(in the rows, 128 means zero)
The rows of M fall into 4 groups, and each row is roughly a mix of its group's hidden directions.
M (104 x 10):
[[111 102 118 147  83 122  82 100 141 122]
 [129 166 163 116 128 105 128  84 121 162]
 [121 110 115 163 123 190 146 150 121 117]
 [121 125 129 197 124 126  97 142 152 125]
 [117 149  96 166  82 131 124 153 155 134]
 [138 116 164 140 138 131 103  86 162  93]
 [157 134 112  74 129 139 128  91 101 146]
 [137 138 171 134 155 111 132  72 146 130]
 [155 175 104 169 121 132 120 141  95 130]
 [105 142 145 141 132  74 114 164 158 131]
 [165 134 164 123 166 127 115 150 163 150]
 [109 152 114 147 115 114  87 134 151  78]
 [149 135  95  73 121 129 132  93 107 144]
 [113 163 139 127 158 108 107 160 131  81]
 [141 110 145 156 116 150 121 118 193 128]
 [120 145 184 132 157 111 138  93 146 146]
 [135 146 171 119 175 148 151 155 146 115]
 [116  93 142 109 108 120 156 163 144  84]
 [152 137 116  78 117 156 122 124  82 142]
 [128 116 109 117 105  87 180 118 120 158]
 [141 122  99 112 130  65 134  96 139 119]
 [143  65 122 111 146 127 137 115 132  89]
 [129 154 158  92 141  84 102 143 133 154]
 [133 131 142 172 101  89 120 123 174 122]
 [124 101  84 152  81 150 117 125 149 121]
 [ 91  99 133 164  96 113 113 129 156 100]
 [125 141 114  80 162 122 152 137 107  89]
 [105 126 137 129  85  92 134 135 131  76]
 [127 137 175 147 143  93  90 107 144 111]
 [111  86 115 101 113 136 160  87 137 150]
 [ 84 114 145 137 124 119  92 151 137  83]
 [ 97  84 119 103 136 137 156  91 144 148]
 [136  85 156 122 153 120  97  94 129  94]
 [103 110  91 135  81 137  99 160 119 132]
 [148  96 160  97 167 108 153 107 119 121]
 [126 100  87 166 114 131 154 106 137  94]
 [140 121 159 142 137 150 150 145 190 134]
 [ 95 123 134 132 106  99  86  87 102 129]
 [101 107 108 189 109 122 134 109 150 131]
 [188 136 100 125 156 143 154 114 130 114]
 [150  97 138 108 137 137 175 121 112 172]
 [137 102 124 163 137 188 145 143 115 117]
 [144 146 149  84 144  79 107 115 126 149]
 [132 135 156 101 135 114 116  62 117 135]
 [104 165 124  89 109  86 112 134 143 149]
 [109 141 119 151 126 127  78 145 141  78]
 [118 120 124 155 103 121  78 101 154  95]
 [119 122 145 184 143 117 106 144 172 125]
 [127 126 178 150 136 183 118 139 112 129]
 [124 120 110  76 103 151 128 113  83 128]
 [114 126 138 157 144  82 123 175 157 124]
 [ 83 134 130 126 104  93 124 119 101 171]
 [141 143 111 134 135 113  98  68  96 133]
 [135 117  75 129 102 144  94 143 100 107]
 [ 87 110 183 119 119 100 140 127 147 118]
 [119 134 132 133 129  54 119 122 155 119]
 [135 101  84 122 109 118 162 137 152  90]
 [111 155 130 142 126 107  81 122 146  80]
 [128 102 121  77 137 144 158  96 126 159]
 [ 88 152 125 139 150  93 152 135 126  84]
 [123 189 159 130 128 100 132 120 128 159]
 [130 172 139 127 140 113 106 167 106  87]
 [ 80 114 112 173 159 124 138 115 150 128]
 [127 150 162  95 175 105 123 116 109 106]
 [ 96 168 152 102 114 109 105 158 141 154]
 [158 120 154  85 144 156  93 146 128 149]
 [142 107 118 134  89 104 149  81 159 134]
 [106 141 183 155 110 127 109  94 136 111]
 [ 95 148 169 127 140 113 151 140 135 176]
 [154 133 129 112 163 154 127 147 115  71]
 [120 111 108 160 113 190 148 131 121 112]
 [116 142 132 136  90  83 151 132 128  82]
 [110 171 112 165  97 135 109 159 142 141]
 [118 118 140 118 118 115 187 164 151 152]
 [109 165 173 102 105 133 101 103 123 142]
 [160 123  68 123 119 138 117 124  95 105]
 [185 138  92 132 144 132 156 101 128 140]
 [127 104 128 172 122 185 144 124 120 106]
 [125 148 145  80 157 123 122  88  98 118]
 [ 75  95 109 164 133 146 109 113 136 128]
 [149 106 149 148 124 147 123 111 187 104]
 [ 92 112 109 126  95 150  92 129  94 103]
 [120 144  89 146  81 154 138 140 132 163]
 [129 120  74 133  95 128  92 119  95 127]
 [137 122 165 164 149 101 135 174 148 131]
 [ 70 124 169 134 108 110 110 134 135 148]
 [103 175  85 115 111 141 114 140 122  98]
 [127 125 142 139 102 159 129  65 115 107]
 [129 152 149  92 129  72 106 106 134 141]
 [132 138 165 121 149  65 107 131 142 134]
 [152 167 126 123 122 140  92 159  85 112]
 [135 156 135 179 128 123  89 162 128 108]
 [108 149 127 116 112  61 116 114 152 127]
 [ 98 124  89 125 156 163 130 105  94 149]
 [177 148 143 106 162 127 151 130 139 164]
 [126 151 120 198 130 122 104 148 131 117]
 [148 109 145 125 131 132 172 130 119 187]
 [129 128 103 119 151 110 133 195 139 148]
 [124 108 146 123 168 115 160 114 176 152]
 [168 147 137  72 121 141 122 139  96 133]
 [121 151  92 157  77 132 137 142 151 148]
 [142 101 134 148 107 130  99  84 165 103]
 [118 128 109 134 108 105  88  78  95 133]
 [134 140 174 131 158 133 165 135 168 147]]
Each list below has two rows that fit no group; the rest each fit one group, if only roughly. Name those rows in the order they come.
- k317: [ 98  96 115 135  72 137 105 118 116 108]
- k837: [137 157 145 139 105 111 156 116 134 187]
- k979: [140 158 140 153 112 115 154 155 139 181]
- k669: [127 136  63  92 112 135 142 142 125 143]
- k885: [103 113 118 114 102  93 107 100  85 106]
- k270: [110 159 106  83 105 160 121 142 116 158]
- k380: [162 142  99 176  95 135 137 113 124 153]
- k958: [ 83  93 174 142 132 111 121 122 130 153]
- k584: [104 120 144  60 158 128 130 132 129 117]
- k951: [127 120 147 157 159 128 130 193 135 129]
- k2: [145 148 136 102 174 121 141 120  88  95]
- k832: [101 126 100 150 117  87 141 167 160 118]
- k714: [120 147 112 136  89 130 121 143 155 186]
 : k958; k714
- k39: [125 153  94 145 130 162  94 154 113 164]
- k736: [138 153 171 134 167 132 113  87 151 129]
- k630: [150 160 164 112 134  99 111 128 115  81]
- k61: [153  95 143 153 124 105 168 152 156 150]
- k171: [ 76 137 135 137 109 123  82 136 106 151]
- k160: [134  94 141 113 144 170 107 103  93 153]
- k24: [138  76  97 145  97 157 143 135 138 147]
- k826: [140 112 121  67 114 145 149 104 107 148]
- k607: [125 163 139 128 153 117 158 186 121 137]
- k694: [124 155  95 140 127 144 108 142 105 184]
- k333: [102 154 143 141 126 143 123 160 147 184]
- k97: [106 146  69  97 101 128 139 144 133 141]
- k857: [109 147 123 129  75 163 133 129 117  88]
- k297: [142 137 154 121 154  98 153  72 117 137]
 : k630; k857
- k72: [133 181 110 153 124 104 132 142  98  95]
- k629: [134  99 163 184 148 124 127 136 132 100]
- k342: [116  96 151  80 150 121 148 135  97 151]
- k390: [102 120 141 118 119  84 119  82  92 122]
- k407: [127 152  84 122 104 113 171 153 146 108]
- k790: [140 145  99  94 104 116 173 113  95 123]
- k732: [111 136 167 139 141 152 138 167 168 152]
- k992: [115  90 118 115  76 151  98 121 107 126]
- k89: [168 145 121 116 171 128 121 105 102  91]
- k817: [ 81 118 127 107 116  97 155 116 130  85]
- k6: [124  94 145  72 152 152 133 117 142 151]
- k114: [110 128  63 116  94 128 147 112 135 118]
- k965: [147 123 148 141 135 120 113  60 148 111]
- k784: [104 146  80 105 107 119 134 168 142 150]
- k218: [162 121 105 168  97 144 146 146 129 165]
 : k342; k218
- k194: [143  95 104 156 135  88 145  99 143  97]
- k813: [158 156 128 124 177 121 165 122 136 159]
- k33: [ 78 145 163 134 135 119  82 129 114 138]
- k815: [119 149 121  87 169 148 134 153  94 108]
- k53: [148 105  91  98 119 137 161 112 149 166]
- k152: [ 99 158 118 166 133 103 124 147 118  82]
- k375: [ 82 140 107 160 119 124 109 138 103  86]
- k258: [128 146 133 109 152  96 182 144 101 147]
- k395: [151  72 140  84 142 134 113 111 134 135]
- k433: [165 124 135  89 146 108 121  80 107 135]
- k454: [143 122 152 164 155 138  90 151 164 147]
- k193: [124 136 114 139 130 104 120 151 158  64]
- k517: [147 109 145 146 137  82 166 148 162 122]
- k586: [178 105  89 116 127 139 142 120 133  89]
 : k53; k395
- k672: [139 140 140 114 165 142 101 120 102  74]
- k802: [127 118 184 171 130 146 118 104 127 106]
- k476: [131 104 141 168 115 101 101 124 168  97]
- k675: [157 122 149 146 136 128 167 117 183 144]
- k530: [124  93  81 108 121 166 120 125 111  99]
- k215: [161 118 116 100 169  81 131 144 125 143]
- k82: [116 168 113  81 151 133 136 126  97 102]
- k538: [139 132 117 148 162 114 178 104 157 152]
- k624: [ 89 114 149  87 174 125 130 135 142 110]
- k129: [ 93 104 168 145 103 109 117 103 162 131]
- k136: [160 148 110 113 144  71 154 110 141 125]
- k646: [117 159 167 127 160 107 116  83 112 134]
- k35: [ 83  96 145 136 123 105 109 165 149 148]
 : k136; k35
- k291: [139 140 138 138 123 178  94  80 133 132]
- k981: [128 130 129 180  86 114 109 128 165 143]
- k818: [141 163 150 108 173 112 157 112 154 141]
- k455: [145 113 134 146 112 137 155 134 195 135]
- k600: [149  96 139 137 155 123 178 165 129 145]
- k570: [ 84 115 139 106 111  82 155 132 102 127]
- k746: [ 97 104 116 139 114 152  70 139 115 109]
- k400: [138 113 105 137 143 178 138 178 116 138]
- k371: [157 165 124 133 182 130 142 141 123 160]
- k165: [108 181 164 119 155 120  98 126 110 127]
- k389: [127 126 158  60 128 110 134 133 130 103]
 : k291; k818
- k889: [153 111 134 135 133 154 166 147 184 131]
- k17: [143 127 107 106 114 117 133  58 116 116]
- k360: [109 128 167 133 145 137  81 110 122  87]
- k441: [148 172 123 131 168 106 173 126 124 136]
- k145: [104  87 114 117  72 132 130 101 122 124]
- k948: [155 140 141 142 130 118 110 190 134  95]
- k683: [131 159  88 130 149 150 103 138  84 149]
- k759: [181 148 111 144 172 118 118 106 139 139]
- k515: [161 109 117  90 104 161 127 109 103 158]
- k184: [132 115 184 130 162 128  94 106 112 139]
- k358: [121  93 124  73 111 162 126 115 107 142]
- k396: [ 95 133 144  97 166 136 100 156 117  97]
- k347: [122 145 172 126 157  97 105 168 136 146]
 : k948; k759
- k5: [129 104 161 135 163 160  99 148  99 150]
- k662: [126  89 117 111 156 137 115 141 125  69]
- k494: [131 138 100 130 121 112 182 173 146 122]
- k36: [127 113 127 184 121 112 146 111 173 141]
- k637: [154 136 155 141 146 135 165 120 177 156]
- k636: [135 123 155 120 160  95 109  83  94 121]
- k625: [116 111 149 142 111 180  86 104 117 121]
- k754: [117 148 138 107 130 166 121 182 121 159]
- k929: [131  88 101 133  92 142 106 152 140  88]
- k14: [152 124 128 113 150  58 124 111 135 126]
- k980: [113 149  95 191 146 132 132 120 110 138]
- k595: [158 148 130 165  90  95 157 127 152 131]
 : k636; k625
- k38: [ 88 142 114 127 117 119 123 161  95 175]
- k289: [125 111 139 130 139 120  70 118 163  93]
- k862: [ 92 101 151 141  93 137 106 155 164 121]
- k721: [108 145 162 107 157  99 173 131 113 144]
- k946: [115 151 145 101 112 186 118 136 107 152]
- k830: [138 141 131 133 139 100 145  66 123 162]
- k415: [106 143 174 150 141 148  96 129 161 151]
- k559: [131 135 138 121 170 126 159 186 113 129]
- k492: [ 94 126 144 112 117 123 151 190 120 145]
- k655: [118 127 149  72 181 134 131 132 129 120]
- k825: [127 102 139 127 160 155 149 151 183 120]
 : k289; k825
- k971: [150  94 146 156 173 156 135 156 116 123]
- k764: [130 125 139 142 132 162 132 178 173 150]
- k265: [118 118 136 130 153 176  99 156  87 140]
- k308: [104 103 115 123  74  94 138 124 132 159]
- k973: [141 150 142 124 126 108 182 134 130 176]
- k535: [134  87 119 144  83 121 157 128 126 167]
- k467: [150 139 141 130 185 126 153 151 134  91]
- k593: [161 128 133  89 172  97 118 146 114 147]
- k733: [124 140 113 146  75 130 119  89 147 161]
- k306: [145 112 183 132 154  90 131 100 134 132]
- k355: [113 160 123 162  88 120  91 109 151 144]
- k704: [ 79 106 117 148 117 104 163 100 149 117]
- k758: [ 82 135 105 156  85 131 142 111 146 107]
 : k535; k467
- k438: [138 158 140 100 141 104 182 127 117 155]
- k967: [155 139 152 150 123 150  86 129 153 170]
- k237: [158 140  89 163  82 147 141 132 135 139]
- k123: [184 131 131 109 135 141 145 119 131 178]
- k107: [153 117 119 101 167  74 124 141 129 148]
- k822: [ 88 147 148 155  84 134 121 101 145 107]
- k352: [134 152 108 137 143 175  97 172 117 133]
- k311: [108 162 109 140 119 167  95 157 108 152]
- k474: [124 128 124 160 109 143  73  95 150 146]
- k179: [154 120 106 147 117 133  87  74 133 113]
 : k967; k237
